Some points, each followed by its number:
[ 0.4 -0.8 -0.1 -0.2  0.8  0.3  0.  -1. ] 0
[-0.6  0.   0.1  0.8  0.6  1.2  0.9 -1.4] 1
[ 0.1 -1.5 -0.1 -1.8 -0.3  1.3  0.8  0.2] 2
[ 0.9  0.3  0.5  0.   1.1  1.   1.  -0.2] 3
[-1.   0.2 -0.7 -0.3 -0.1  0.8  0.2 -0.4] 4
[ 0.1  0.2 -0.1 -1.9  0.1  0.2 -0.2 -0.4] 5
[-0.3  0.5  0.6 -2.5 -0.3 -0.2  1.1  1.6] 6
[-1.2  0.4 -0.6  0.3  0.8  0.4  0.5 -1. ] 7
[ 1.9  0.3  1.5  2.  -1.2 -1.6 -2.   1.1] 8
[-0.3  0.1 -0.5 -0.3  0.1  1.2 -0.2 -1. ] 9
[ 0.3 -0.4 -0.1 -0.3  0.8  1.  -0.4 -0.2] 10
[-0.7 -0.3 -0.8  0.   0.   1.2  2.3 -0.7] 11
[-1.1 -0.2 -0.6  0.   0.2  1.1  1.7 -0.9] 12
[-0.6  1.3 -0.1  0.   0.7  1.   1.8  0.1] 13
[ 1.2 -0.5  0.1  0.3  0.4  0.8 -0.1 -1.3] 14
[ 0.2 -1.1 -0.1 -1.2  0.8  0.3 -0.6 -1.2] 15
[-1.  -1.  -1.  -1.8 -0.1  0.3  0.1  0.4] 16
[-0.4 -0.2 -0.4 -0.1  0.   1.2 -0.1 -0.5] 17
New points follow, each followed by the number of its nearest point above, looking only along the 2 directions in which the numbered points spread most.
[-0.7 -0.1 -0.2  0.1 -0.6  0.   0.1 -0.1] 10
[-0.7  0.1 -0.7  0.3 -0.2  1.3  0.4 -1.1] 7
[-1.8  0.2 -1.6 -0.3 -0.2  0.2 -1.  -0.3] 4
[ 1.3 -0.3  0.2 -0.2  0.6  0.5  0.8  0. ] 10
[-1.4 -0.1 -0.9 -0.3  0.   0.1  0.4 -0.3] 4
[ 0.2 -0.3  0.3 -1.4  0.4  1.2  1.  -0.6] 4
[ 1.2 -0.4  0.  -0.5 -0.1  0.2  1.1  0.6] 15
[ 0.5 -0.8 -0.5 -0.4  0.3  0.5  1.9  0.3] 4
[-0.4 -0.6 -1.3  0.3 -0.4  0.5 -0.7 -1.2] 3
[ 0.6  0.   0.4  1.8 -1.1 -2.  -2.3  1. ] 8
[-0.1  0.7 -1.3  0.1  0.1  0.4  0.5 -1. ] 9
[ 0.4  0.7  1.4  1.5 -0.9 -2.3 -1.8  2.8] 8
[-0.5  0.2  0.  -2.4  0.9  0.6 -0.1 -0.4] 2
